(in the rows, 128 means zero)
A single turn carries every row of the set below to another of its rows. Some are shown first; where does it send the rows asked next?
J_482: [112 127 120 134 135  86 110 126 103 120  91 128 163 141 130 106 132 105
 190 113 118 134 154]
J_290: [105 137 134 162 126  92 110 153  96 108 143 123 125 134  95 140 170  99
 140  93 126 138 139]
J_149: [148 137 132 156 167 122 163 148 147 133 144 160 126 156 137 121 107 100
 116 114 123 146 105]
J_695: [147 165 111 111 164 129 147 138 150 119 148 119 158 110 118 134 134 112
 132 172 128 113 139]
J_584: [143 186 124 116 178 130 144 140 146 142 140 116 170 115 120 130 131 130
 124 154 140 127 138]
J_47: [108 140 128 126 100 140 124 132 134 125 128 116 152 126 118 116  95 135
 176 162 109 124 132]
J_874: [145 134 135 167 164 111 154 150 138 130 133 165 122 162 138 118 113  95
 122  98 122 155 108]
J_702: [148 130 126 153 158 131 162 139 149 136 136 159 133 157 141 116  94 100
 130 125 118 144 104]
J_80: [115 202 135 142 158  91 122 177 128 123 156 141 139 149 114 118 146 148
 121 113 114 130 148]
J_189: [132 196 125 134 162 101 116 176 141 112 157 143 134 155 118 116 142 149
 115 114 116 133 158]
J_592: [119 123 130 153 144  97 109 138  94 125 132 113 133 138 101 139 171 105
 135  77 141 151 140]
J_391: [119 120 132 133 135 100 108 120 111 131  89 116 159 142 137 107 116 128
 182 104 126 153 152]
J_358: [125 189 137 148 155 115 112 167 127 136 158 132 134 152 106 127 147 154
 107 100 132 148 147]
J_703: [126 203 142 132 152 105 105 180 129 118 156 136 144 157 106 124 145 140
 120 112 134 136 150]
J_226: [141 117 132 170 153 118 149 142 133 128 124 161 126 160 137 117 106  88
 138 100 125 154 107]
J_781: [124 120 131 113 134  88 104 131 104 116  97 114 166 151 131 110 126 113
 187 106 125 137 154]
J_120: [120 129 130 157 132 101 108 155 108  98 150 124 113 137 100 139 171 105
 129  91 128 140 145]
J_967: [126 119 120 132 145  83 108 129 111 104  89 129 151 140 136 108 135 102
 181 106 119 140 163]
J_399: [134 176 116 111 165 117 153 140 139 129 154 117 165 110 115 134 137 117
 132 166 122 106 130]
J_222: [119 135 136 128 116 155 132 123 138 135 124 104 152 112 122 123  98 135
 163 158 133 140 128]
J_795: [118 137 143 112 104 140 123 137 136 115 132 103 152 125 123 122  93 133
 174 157 127 130 133]
J_128: [143 184 132 101 166 122 142 147 143 122 146 111 169 112 117 137 132 114
 134 161 142 117 135]
J_20: [119 131 127 131 101 145 118 132 142 110 121 121 142 127 126 114  94 131
 174 161 116 135 144]
J_383: [121 131 135 140 128  99  98 152  94 109 144 116 133 146  93 142 168  97
 140  87 139 138 138]
J_317: [146 118 127 156 153 126 154 134 139 135 120 161 135 157 142 115  96  90
 142 118 121 149 107]

J_781 moves to J_128
J_399 moves to J_290
Now find these:
J_358 moves to J_391
J_317 moves to J_149
J_967 moves to J_695

A single turn carries every row of the set below to another of its rows. Some are shown first; where does it send the rows asked next?
J_830: [141  89 133 113 116 124 156 148  95 140 111 102 167 131]
J_249: [146  77 111 114 170 157 120 119 103 154 123 131 174 102]
J_882: [145 115 130 150 121 127 123 102 150 138 167 130 170 160]
J_196: [142 104 151 119 129 113 129 158 160 136 117 151 162 132]
J_306: [166  68 114 133 164 149 116 115 119 152 143 119 119 161]
J_929: [117  73 116 104 165 101 100 103 116 147 123 124 124 111]
J_133: [169 123 123 116 145 124 110 117 137 152 172 139 180 127]
J_160: [142  64 134 123 144 143 119  73 114 143 158 134 128 139]
J_730: [146  96  92 105 114 128 142 112  83 147 134 113 166 131]
J_316: [143 112 141 135 103 114 121 114 138 148 154 165 164 112]
J_735: [126  87 113 124 104 101 147 135  80 142 133 124 157 125]
J_447: [158 137 130 118 131 136 117 125 158 120  99 129 143 126]
J_949: [115 112 135 131 128 137 129 118 172 129 119 130 178 151]
J_598: [116  69 130 139 159 166 121 122 124 140  99 133 147 116]
J_256: [105  50 143 119 158 136 119 102 121 141 137 144 148 122]
J_449: [146 121 105 152 143 131 115 124 156 130 153 121 168 166]
J_405: [119 100 148 137 119 117 129 113 166 138 150 138 172 157]
J_197: [166  84 141 105 139 142 127  83 118 136 109 120 120 122]
J_518: [151 134 100 124 147  98  88 125 144 142 142 125 140 133]
J_183: [144  81 111 161 123 131 115 119  98 161 120 150 125 105]
J_879: [138  92  95  95 125 106 126 132 103 155 121  89 153 146]
J_855: [121 124 102 148 137 131 115 119 169 124 123 128 157 158]
J_333: [138 104 114 114 102 116 133 119 103 145  99  90 136 133]
J_240: [140  77 109 157 153 152 108 130 120 152 107 123 114 139]
J_925: [168  58 141 120 157 121 132 150 118 161 122 135 123 143]

J_518 moves to J_196
J_949 moves to J_882
Now find these:
J_197 moves to J_183
J_879 moves to J_830
J_598 moves to J_160

A single turn carries every row of the set below to another of its rows. Some are shown first; where does it send the rows asked next?
J_936: [ 88  88 131 155 137 119 100 115 117 120 133 157 134 139]
J_779: [110 118  99 143 106 116 155 127 137 127 144  82 102 157]
J_524: [ 81 105 131 177 127 133 106 130 127 119 135 159 141 132]
J_954: [ 97 106 160 173 108 113 166 134 151 116 133 106 148 135]
J_315: [102 150 139 152 158 125  98 117 172 123 117 141 109 172]
J_377: [116 116 121 131 106 117 148 130 133 138 152  83  94 160]
J_715: [ 98  91 173 151 123 117 156 134 133 120 117 108 150 144]
J_219: [103 140 149 134 158 122  89 104 172 123 123 126 108 153]
J_252: [105  94 175 156 125 103 157 141 142 115 122 110 140 135]
J_157: [ 89 136 137 108 121 138 155 158 138 111 159 129 128 131]
J_594: [ 86 111 164 169 113 103 161 144 140 124 114 105 148 147]
J_348: [133 166 108 146 159 108 116 126 129 112 132 108 134 122]
J_507: [ 96 106 137 172 124 124 106 116 119 132 135 164 150 150]
J_696: [126 158 113 121 152  95 111 123 128 125 135  94 139 127]
J_823: [120 166 108 140 155  92 115 116 139 128 133  93 138 135]
J_910: [ 72 132 136 103 105 125 148 129 148 106 153 147 140 135]
J_439: [ 88  92 141 155 141 132 102 107 119 125 136 156 139 143]
J_766: [129 143 113 124 163  92 112 127 131 120 133  92 127 121]
J_536: [113 102 120 131 102 104 138 125 135 134 143  86  90 153]
J_788: [ 89 100 139 160 130 130 103 113 118 129 145 164 137 138]
J_173: [116 125 116 153 107 115 144 135 133 146 152  83 100 156]
J_41: [123 149 119 122 154 100 105 120 132 131 134  83 131 125]
J_922: [ 87 103 170 155 122 108 164 135 139 118 121 110 149 137]
J_819: [107 149 143 153 129 120 102 108 179 108 111 148 113 160]
J_438: [ 99 153 137  97 105 119 141 132 156 114 165 126 136 126]
J_651: [ 72 152 122 101 131 128 131 139 148 110 153 137 126 130]
J_711: [108 120 162 173 108 109 166 138 147 111 122 105 145 128]
J_359: [139 163 106 134 156 105 117 129 142 118 130 100 136 136]
J_579: [ 90 105 121 175 121 134 114 128 116 115 131 157 131 138]
J_913: [115 106 126 130 101 119 139 132 131 140 142  78 101 154]
J_698: [105 148 137 146 132 121  86 117 179 114 113 145 119 159]
J_220: [ 97 146 147 111 128 137 137 138 152 112 171 152 134 127]
J_556: [115 136 152 136 152 111  93 110 179 116 122 137 102 154]
J_6: [100 148 151 136 151 120  91 120 175 120 120 138 108 158]
J_429: [106 128 100 147 100 114 144 122 139 125 138  88  90 153]

J_439 moves to J_219
J_220 moves to J_651
Now find these:
J_429 moves to J_711
J_6 moves to J_696
J_766 moves to J_536
J_823 moves to J_173
J_779 moves to J_954

A single turn carries every row of the set below to another of its rows. Some are shown first; where does it send the rows asked next?
J_625: [116 111 133 137 131  92 119 127 136 152 116 114 124 114 150 133  71 124
 107 110 139 131 183 108 115 106 118 124 136 130]
J_596: [112 122 122 156 166  90 153 138 132 115 142 100 110 143 109 115 134 103
 130 119  88 119 122 129 157 142 126 152 107 130]
J_976: [130 132 107 102 131 120 126 161 128 136 116 122  74 108 155 126 107 131
 104 160 165 118 128 122 150 112 134 142 139 149]
J_742: [121 125 139 171 142 138 118 143 134 143 125 125 120 190 148 133  92 115
 125 145 123 124 124 141 137 137  76 121 149 129]
J_361: [141 104 103 140  89 127 134 116 132 111 173 105  91 148 106 131 131 123
 139 128 126 147 125 143 132 142 150 156 130 118]
J_381: [109 123 114 151 114 165 119 138 149 109 126 107 123 128 166  87  96 158
 121 118 115 140 103 148  92 156 107 133 126 119]
J_508: [125 107 111 137 123 151 144 141 130 137 124 106 110 101 111 144 117  88
 102 148 156 131 111 191 116 107 107 157 106 144]
J_700: [130 140 101  90 142 125 140 150 146 149 125 128  86 125 154 141 114 116
 105 147 165 112 121 141 156 119 138 131 143 155]
J_571: [129 171 139 148 133 139 124 112 140 149  92 140 142 108 117 104 148 132
 121 107 130 132 117 155 106  92 110 144 129 112]
J_581: [126 137 123 134 159  94 159 151 128 144 140  82 117 157 121 115 135 113
 104 130  89 133 118 139 137 136 130 157 100 155]
J_443: [127 110 109 145 136 162 143 129  96 137 129 125 111 112 113 163 119 105
  96 141 153 144 132 178 107 114 108 164 137 154]
J_437: [136 142 129 159 153 125 121 141 125 129 110 127 109 179 147 140  93 104
 130 154 109 141 136 141 122 135  75 125 157 121]
J_30: [ 96 125 129 150  95 145 120 133 148 133 116 103 130 133 153 109 121 152
  92 117 125 142 105 129 110 166  98 135 126  99]
J_683: [119 120 139 112 129 103 119 136 122 144 110 134 112 117 151 155  86 131
 117 117 117 146 175 110  99  93 111 132 134 140]
J_713: [142 113 121 126 130 163 146 132 121 153 132 103 118 131 120 147 127  97
 110 128 151 146 123 200 112  96 108 148 120 151]
J_970: [115 112 125 148 148 139 141 124 127 134  91 105  89 121 101 142 112 127
 142 113  90 135 131  96 101 132 129 118  83 159]
J_233: [102 143 139 169 121 142 146 154 147 132 134 162 120 119 126 119 137 137
 154 146 131 119 130 128 123 109 175 121 128 153]
J_630: [110 110 136 126 124 108  98 141 145 143 118 134 107 126 137 141  86 114
 103 141 118 137 186 109 117  99 104 138 125 134]
J_958: [112 136 126 145 142 152 147 134 136 126 125 170 120 117 138 101 124 126
 143 138 141 125 112 126 120 110 184 119 137 146]
J_498: [135 131 139 150 164  99 173 156 121 121 141  88 102 150 125 114 132 105
 140 127  96 131 122 123 148 133 119 148 123 148]
J_678: [115 113 122 151  95 145 141 128 134 119 118 103 124 157 158 107 102 164
 110 107 130 147 106 132  92 159 119 127 127 103]
J_334: [127 159 140 148 133 140 129 102 154 137  94 126 133 128 112 112 147 136
 122  97 158 129 134 159  91 105 111 129 118 108]
J_674: [146  89 104 138 100 118 134 108 136 130 179 118 106 133 105 131 113 126
 122 129 126 143 110 155 116 127 152 155 117 110]
J_79: [133 119 128 130 141 138 137 113 143 131 105 118 102 107 117 130 110 121
 149 132  91 146 123  88  90 133 140 115  89 165]
J_751: [ 99 131 116 159 133 158 128 141 133 131 101 165 132 107 128 114 130 116
 136 145 127 121 122 119 127 124 177 110 126 137]

J_742 moves to J_674
J_334 moves to J_700
Now find these:
J_751 moves to J_630
J_625 moves to J_581
J_713 moves to J_958

A single turn carries every row of the set below to another of its rows. Some are shown first; where does it send the rows asked next?
J_782: [127 146 144 118 144 113  94 159 166  98 124 102 163]
J_253: [119  99 173 108 166  92 138 136 137 137 150  95 130]
J_665: [131 166 127 116 137 104 116 168 163 100 144  93 147]
J_365: [ 99 132 116 102 168 117 118 170 139 157 127  77 124]
J_72: [139  74 119 124 164 128 132 157 146 138 153  84 163]
J_302: [101 154 166 139 154 111 130 126 155 132 144 107 129]
J_65: [140  84 120 117 157 109 105 159 161 119 142 141 146]
J_492: [114  93 126 161 167  88 149 166 136 144 114 106 129]
J_192: [137 130 168 140 134 150 120 155 118 128 106 130 131]
J_142: [ 99 111 142 102 172 135 153 175 140 152 127  95 126]
J_372: [147 107 138 131 115 139 115 118 148 141 100  96 126]
J_55: [154 105 152 107 144 133 127 181 173 131 161  93 130]
J_661: [ 98 117 138 125 140 110 127 161  95 131 169 120 152]
J_27: [115 111 163 132 163  83 164 149 134 142 135  83 145]
J_243: [141 119 113 158 109 133 122 140 133 144 167  80 134]
J_276: [113 130 119 108 122 165 135 171 158 142 140  83 145]
J_503: [150 121 133 145 120 127 160 131 140 136 166  93 162]
J_869: [115  95 104 138 146  95 153 148 135 119 160 126 135]
J_450: [138 118 111 100 166  95 120 161 120 157 131 130 139]
J_593: [130 121 153 134 149 109  89 195 152 128 162 115 127]
J_131: [118 116 137 154 133 103 154 170 171 112 123 138 149]
J_54: [121 110 149 103 123 133 133 158 151  95 100 107 162]
J_760: [160 127 124 128 130 112 112 151 119 124 142  87  93]
J_685: [164 114 123 154 152  94 118 134 133 152 134  99 154]
J_870: [119 107 153 144 139 127 120 142 106 137 172  91 163]
J_203: [121 134 136  98 127 108 127 125 163 125 126  94  99]
J_710: [137 107 144  89 149 111 107 184 150 118 147  77 129]
J_639: [123 140 104 109 123 130 151 162 130 141 106 100 111]
J_968: [176 144 128 109 138 119 131 154 140 137 154 102 113]
J_574: [119 112 151 163 142 116 145 112 157 126 145  96 121]
J_611: [ 89 101 114 112 135 134 115 162 122 146 123 136 150]
J_453: [145 130 125 136 142 113 122 172 136 172 136 152 123]
J_108: [140  79 137 129 172 107 121 157 143 149 153  89 103]
J_170: [111 102 136  87 144 132 140 156 134 136 143 138 160]
J_909: [125 132 145 166 145  95 113 201 147 127 144 111 151]
J_95: [122 111 125 138 147 118 112 165 118 129  81 110 151]
J_804: [149 151 152 141 130 139 136 166 112 134 129 111 109]
J_338: [105 124 124 142 106 139 133 128 168 117 135 124 136]
J_311: [104 103 129 138 124 165 137 168 119 123 137  83 135]
J_517: [166 120 138 156 134 124 115 165 142 174 134 127 139]
J_852: [107 124 132 160 138  99 107 110 152 131 129  94 130]
J_912: [144 142 136 116 111 118 153 154 151  94 145  85 127]
J_919: [117 119 138 156 129  80 131 155 153  99 120 104 147]
J_139: [117 126 133 124 135 120 140 146 159 139  88  68 154]
J_308: [102 153 166 121 164 135 132 156 155 148 132  84 148]
J_528: [154 115 100 145 148  99 148 179 152 128 152  92 152]
J_476: [143 126 139 137 149 118 129 152 137 131  95 140 170]
J_60: [ 98 105 129 145 117 155 133 144 119 111 147 110 112]

J_365 moves to J_503
J_804 moves to J_909
J_492 moves to J_276
Now find these:
J_243 moves to J_476
J_72 moves to J_372
J_253 moves to J_60

